One turn sends every row of this set to another row. A few are shown first. Where does it send the rows asked after them?
Suk: [-12 -17   1   2  17   4   7   2   7   2  -9  24   9 -11  -1  -2  -9 -10
  -2  -1   9]
ket: [ -7  -2   3  -6  -5  -5   4   4   8 -10 -18  12   3  -9   0   3  -3   4
   4   0   7]
Rem: [-11 -16   8   8  14   8   4   6   3   4  -5  26  12  -8   0  -4 -11  -3
  -4   0  11]
Pesa: [  5  -9  -7   9  13  -7  10  13  -1   2 -15  15  -8  10  -2  -4 -13  -4
  -6   9   0]
mer: [ -3  -6   2  -3  -7  -5   2   4   7 -10 -21  15   2  -7   0   3  -3   6
   3   2   9]
tupo: [ -4 -11  10   6 -12  -8   4   8  -4   9  -9  10   1  -7  -3 -12 -11  -2
   1  13  -5]
Dum: [-10 -13   4  11  14   8   7   4   5   3  -8  27   9 -10  -2   2 -10  -6
   0  -3   7]
vig: [-12 -17   5  14  10   1   4   4   4   6  -5  18  14 -12   3  -4  -7  -9
  -3  -2   9]
sopiz: [  1 -10  -7   8  12  -6   8  15   5   3 -14  19  -6   9  -3  -4 -16 -11
   3   8   3]
Gez: [-11 -13  12   3 -10  -8   5   7  -3   7  -9  11   7  -2  -1 -15  -8  -8
   1  18   0]
gitu: [ -5 -10  10   2   4  -1  18  13   7 -20 -13   7   1   3   1 -13   0  -4
   0   0   5]
Peve: [ -8 -11  11   4 -10  -4   6  10  -2  10  -3  12   4  -5   4 -15  -7  -5
   0  15  -2]
bof: [ -6 -10  11   0   4   1  16  10   8 -18 -16   9  -1  -1   0 -14   1  -1
  -2   0   8]
vaba: [ -9 -12  12   3  -7  -7   5   5  -2   6  -5   8   1  -7   5 -12  -8  -8
   4  17  -5]
nuf: [  2  -5  -6  11   9  -5   5  16  -2  -6 -18  20 -10   9  -3  -6 -15  -3
  -2   8   4]
vuset: [ -6  -8   9   3   1   2  16  11   9 -21 -13  11  -3   2   5 -12  -3  -4
  -4   3   8]
safom: [ -9  -7   6  -2  -6  -6   5   7   3 -10 -21  12   4  -6  -2   5   0   6
   4   4  11]
lipa: [ -5  -4  12   2  -1  -8  14   7  11  -9 -17  18   8   3   5   6 -16  -7
  -5  -5   6]
sal: [-13 -15   5   8  16   4   3   2   4   5  -7  26   9  -9  -2  -1  -4  -8
  -5  -3   6]
mas: [-14 -15   2   8  16   8   4   3   4   6  -3  22  10  -5   0  -3  -5 -11
  -2   3   5]
Tufi: [ -4  -7  14   3   0  -7  15  10  10 -12 -19  16   8   0   7   3 -17  -8
  -5  -3   4]
nulu: [  0  -7  -5  10  11 -10   8  13   4  -2 -19  19  -8  10  -2 -10 -12  -4
  -5  12   2]
liv: [ -7 -16  14   7  -7  -7   6   1   1   4  -8   4   6  -5   2  -9  -8  -5
   3  16  -2]
voku: [ -1  -5   9   2   0  -8  15   8  10  -9 -19  16   8  -2   6   4 -14 -11
  -4  -8   7]
dunop: [  2 -12  -5   8  13  -5   9  16  -3   3 -18  16 -11   6  -5  -8 -16   0
  -1   6   2]
tetum: [ -2  -8  -7   8  15  -7   8  14   0   8 -13  16 -10   8  -6  -4 -12  -4
  -1  11   2]
lurog: [-10 -12  12   7  -8  -5   9   5   3   6  -7  12   1   3  -3 -16  -9  -8
   5  18  -4]
Bam: [  0 -10  -4   7  11  -4  10  15  -1   0 -20  15 -12  13  -1 -10 -15  -6
  -1   7   2]
lasus: [ -5  -8  10   0   1   1  15  12   7 -18 -15   4   0   3   0 -11  -1   0
  -3   1   6]
Sof: [ -6  -5  10   3   2  -9  13   7  11 -13 -20  18   6   2   7   3 -15  -8
  -4  -6   7]
toru: [ -6  -5   6  -4  -6  -3   7   4   8 -10 -21  13   3 -10   1   4  -2   4
   4   3   8]
kefi: [ -1 -12  -9   9  10  -4   7  12   0  -2 -16  16 -12   9  -4  -6 -18  -9
  -2   9   1]
fera: [-10 -14   3   2  11   7   8   4   3   1  -5  26  10 -11  -3  -5  -7  -8
  -3  -7  10]
Lafez: [ -6  -4   3  -3  -6  -2   2   5   8 -10 -21  13   1  -8  -2   3   0   2
   5   3  10]
Tuz: [ -4 -11  10   2   0  -1  16  13   9 -18 -16   6   0   2   2 -10   0  -1
  -2   3   7]
nupe: [-10 -13   7   7  12   8   5   0   0   5  -5  23  12 -10   1  -5 -14 -10
  -4  -3   3]
pemin: [ -8 -13  17   4 -13  -6   6   7  -4   4  -9   6   3  -3   1 -10 -11  -8
   3  11   0]
zeva: [ -7 -14  11   4 -13  -7   4   6   0   8  -7  10   6  -5   3 -15  -5  -4
   4  14   1]
suko: [ -2 -10 -10  10  15   2  13  14   3   1 -16  16 -10   4  -5  -5 -15  -4
  -8   8   4]
rer: [  0 -11  -6   7   9  -2   6  14  -4   4 -17  15 -11  11   1  -7 -15  -8
  -4   4   1]
vina: [-11 -16   3   6  13   4   4   0   2   6  -6  23  12  -5  -5  -2  -4  -7
   6   1   8]
lari: [ -6 -13   9   5 -11  -5   2   3  -2   8 -11  11   4  -5   6 -17 -13  -7
   2  13  -4]
zovog: [ -1 -12  -5   8  15  -2   4  18  -2   0 -13  17 -10   9  -3 -10 -14  -2
  -6   8   6]
Sotop: [ -8 -11   8   9  -6  -9   5   3   1  10  -6   9   3  -2   2 -13  -9 -10
   5  13  -8]
Zaden: [-10 -11   5  11  15   7   7   4  -1   5  -5  26   6 -11  -2  -1  -8  -4
   1  -4   4]
potis: [ -7 -12   5  11  15   3   7   1   3   4  -3  24  11 -12  -4  -2  -7  -8
   0  -2  10]
kabi: [ -6  -2  12   5   1  -8  11  11  12 -13 -18  16   8   2   6   3 -16  -8
  -5  -8   3]
dogo: [-11  -9   6   5  -8 -11   7   4  -6   7 -12   8   0  -2   4 -15 -11  -3
   3  17  -1]

nupe turns into tupo
Tufi turns into mer
Rem turns into lari
Now find these:
sal turns into vaba
liv turns into nulu
Bam turns into Dum
Lafez turns into gitu
Peve turns into rer
dogo turns into suko
fera turns into pemin
voku turns into safom
kefi turns into potis
sopiz turns into vina
kabi turns into ket
toru turns into Tuz
mas turns into Sotop

